Every row has a hidden score. In each pair, how much higher is the second row's than the first's? 10 means about the same, 20 much higher and 0 much lower.
array([  0,  34, -29,  -1, -27,   0,  -3,  18])
array([ -5,  -8,  22, -14,  25,  -8,  15,   4]): 19
array([ 30, -14,  18, -39, -13,  -1,  28,   0])
array([ 13, -31,  47, -17, -13,  -4,  20, -33]): 8
array([ -2,  42, -28,   5, -30,  23,  23,  29])
array([  1,  -7,  28,  -4,  17, -47,  59, -27]): 20
array([ 23,  -9,  -7,  49, -30,  17,   1,   1])
array([  4,  25, -10,  -1, -13,  10,  -4,  12]): 10
array([ 34, -35, -19,  23,  18,   7,   1,  -5])
array([ 17,  -2,  -5,  62, -32, -21, -17,  -5]): 1
array([ -1,   8,  -9, -11,  25,  50, -41,  34])
array([-11, -20,  25, -10,  28,  -6,  15,   6]): 14
array([  1,  20,  -5, -12,  -1,   2,   1,  -2])
array([  9,   4,  -1, -11,  -9,  25,  -5,   0]): 9
array([  1,  -7,  -1,  25, -32,  14,   1,   2])
array([-36,  -2,  31, -15,  -1, -16,  27, -19]): 12
array([ 12,  23, -13,  15, -10,  -4, -15,   9])
array([  1,   6,  -4,  -9,   5,  28, -10,  17]): 8
array([-41,   1, -14,   1,  44,   0, -56,  45])
array([ -4,   1, -17,   7,   1,   0,  -5,  -2]): 13
array([ -2,  14,  -1,   8, -15, -17,   2, -11])
array([  7,   9, -19,  -1, -17,  -8,  -9,  13]): 9
array([-13,   3,  14,  -1,  -2, -16,   0,  -7])
array([-22, -28,  17,  -3,  60, -11, -18,  -9]): 16
array([ 11,  21,  -1,   6, -13,   0,   0,   0])
array([-22,  -3,  29, -13,  27, -17,  28, -22]): 12
array([-39,   4,  -4,  -5,  14,  10, -38,  29])
array([-15, -28,  43,  -7,  10,   1,  12,  -8]): 18
array([-14, -64, -36,  25,  58,  17, -10, -23])
array([ 16, -19,  16, -30,  -8,  12,   5,  59]): 8
array([-12, -23,  -1, -19,   1, -21, -10,  -4])
array([  5, -45,  39, -11,   0,   5,  17, -24]): 13
array([  2,  34, -38,   3,  -4, -10,  -8, -14])
array([-48, -16,  42,  11,  48,  -5,   8,   0]): 7
array([  1,  17, -29,  -1,   1,  -9,   5,  -1])
array([  1,   1,  -1,  17, -10, -26,  -3,  -6]): 11
array([-12,  13, -21,  -1,  15,  16, -34,  34])
array([  7,  28,  -1, -43, -11,  10,  -1,  12]): 14
array([  9,   1,   1, -25, -36,  -8,  -5,   4])
array([ 30,   1,  -1,  48, -39,  15,  55,  10]): 8
array([-19,   1,  -1,   7,   8, -20,   0, -35])
array([ -1,  -6,   7,  -1,  -9,  -5, -17,  13]): 9
array([ -2,  14,  -7,  21,  -5, -29, -11,   0])
array([  1,  -9, -17,  17, -29,  22,  16,   0]): 2
array([ 14,  16,  -1,  21,  -9, -38, -22, -13])
array([ 15,   9,  -2,  -1, -14,  18,   8,  18]): 3
array([ 19, -28,  -1, -15,   1,  -2,   2,  11])
array([-31, -61, -33,  27,   1,  10, -16, -36]): 0
array([  1, -32,  10,  -1,  53, -30, -17, -18])
array([ -9, -23,  29, -13,  42,  -4,   1,  13]): 3
array([  1,  45, -42,  40, -43,   0, -15,  20])
array([  1,   6,   2,  -2,   3, -11,   5, -12]): 20
array([ 34,   9, -22, -17, -18, -14, -13,   0])
array([  1, -18,  -2,  -1, -30,  -4,  49, -55]): 2
array([ -7, -18,  12, -28,  46, -30,  -8,   0])
array([  1,  25, -11, -52,  -5,  22,  -8,   9]): 0
array([  1, -38,  61, -19,  -8,  -5,  50, -44])
array([ 16, -29,  12, -33,  -4,  12,  -2,  63]): 7
array([ 50,   0, -14,  21, -18,  11,   1,  -5])
array([ 18,   4, -13,  10, -23, -22,  -2,   0]): 5
array([ 18,  13,   6,  28, -22, -40, -13,   7])
array([-10,  22, -11,   5,  -4,  10, -30,  28]): 2
array([ 10,  24, -37,  23, -11, -18, -18,   0])
array([ 33, -47,  -1,  37,  21,  19,  14,  -6]): 16
array([ -9,  27, -21,   9,   8, -27, -15, -34])
array([ 44, -12,  -5,  12, -17,  28,   0, -11]): 12
array([  1,  25, -39,  22,   1,   4,   4,  15])
array([ 12, -52,  61, -12,  -2,   4,  39, -28]): 18
array([  9,   5, -13,  -1, -31,   0,  22,  20])
array([ 11, -36,  47,  -4,  22,  -5,  -1,  -7]): 20
array([  3,  51,  -7, -35, -14, -15,   3, -10])
array([ 31,  13,   0,   3,   1, -18,  -2, -11]): 17
array([  3,  35, -39,  16, -19,  -7,  -3,   5])
array([ -5, -22,  31, -25,   5, -10,  15, -40]): 17
array([ -5, -29,  -1, -20,  16,   3,  13, -20])
array([ 36, -10, -25,  32,   1,  11,   1,   0]): 13
array([ 15,  33, -40,  19, -20,   9,  -8,  15])
array([ -6, -32,  44, -17,  -7,  -1,  24, -27]): 14
array([ 20, -42, -27,  38,  25,  17,   5, -10])
array([-12, -18,  20, -14,  19, -14,   0,  -3]): 9
array([ -4,  42, -51,   5, -36,   0,   1,  15])
array([ 20,  26,  17, -45,  20,  89, -56,  38]): 20
array([-32,  24,  14,  -1,   0, -25,   5, -27])
array([  1,   1,  -5,  31,  -8, -22, -17,  -7]): 13
array([-10,  11,  -9,  -1,   1,   0,   3,  -8])
array([  1,   2,  -5,  13,  -7, -30, -25, -18]): 14
array([  1,  27,  -1,  20, -18,   0, -20,  -7])
array([ 18,   1,  24, -27, -16,  22,  -1,  73]): 10
array([  0,  28, -31, -17, -22,  -8,   1, -20])
array([-13, -42,  54, -10,  -6, -12,  41, -44]): 13
array([  1,  31, -16,   3, -30,  32,  -3,  28])
array([-10,  -4,  26,   7,  14, -15,   2, -19]): 20
array([ -3,  28,  -1,  -1, -10,   6, -10,   8])
array([-15,   4,  12,  15,  10, -28,  -9, -29]): 14
array([  1,  43, -50,  38, -36,   0,   2,  20])
array([  1,  28, -45,  32, -20, -19,   5,  -3]): 15
array([ 16,  28, -16, -52, -14,  15,  -5,  17])
array([  1,  13,  -1,   0,  15,  14, -25,  26]): 9
array([ 10,   1, -17,  10,   1,   0,  -5,  31])
array([-17,   0,   3,  -2,  23, -24, -10, -40]): 14
array([ -7, -10,  -2,  -7,   1,  17, -34,  44])
array([-12, -31,  -9,  38,  33,   0,   1,  -8]): 15
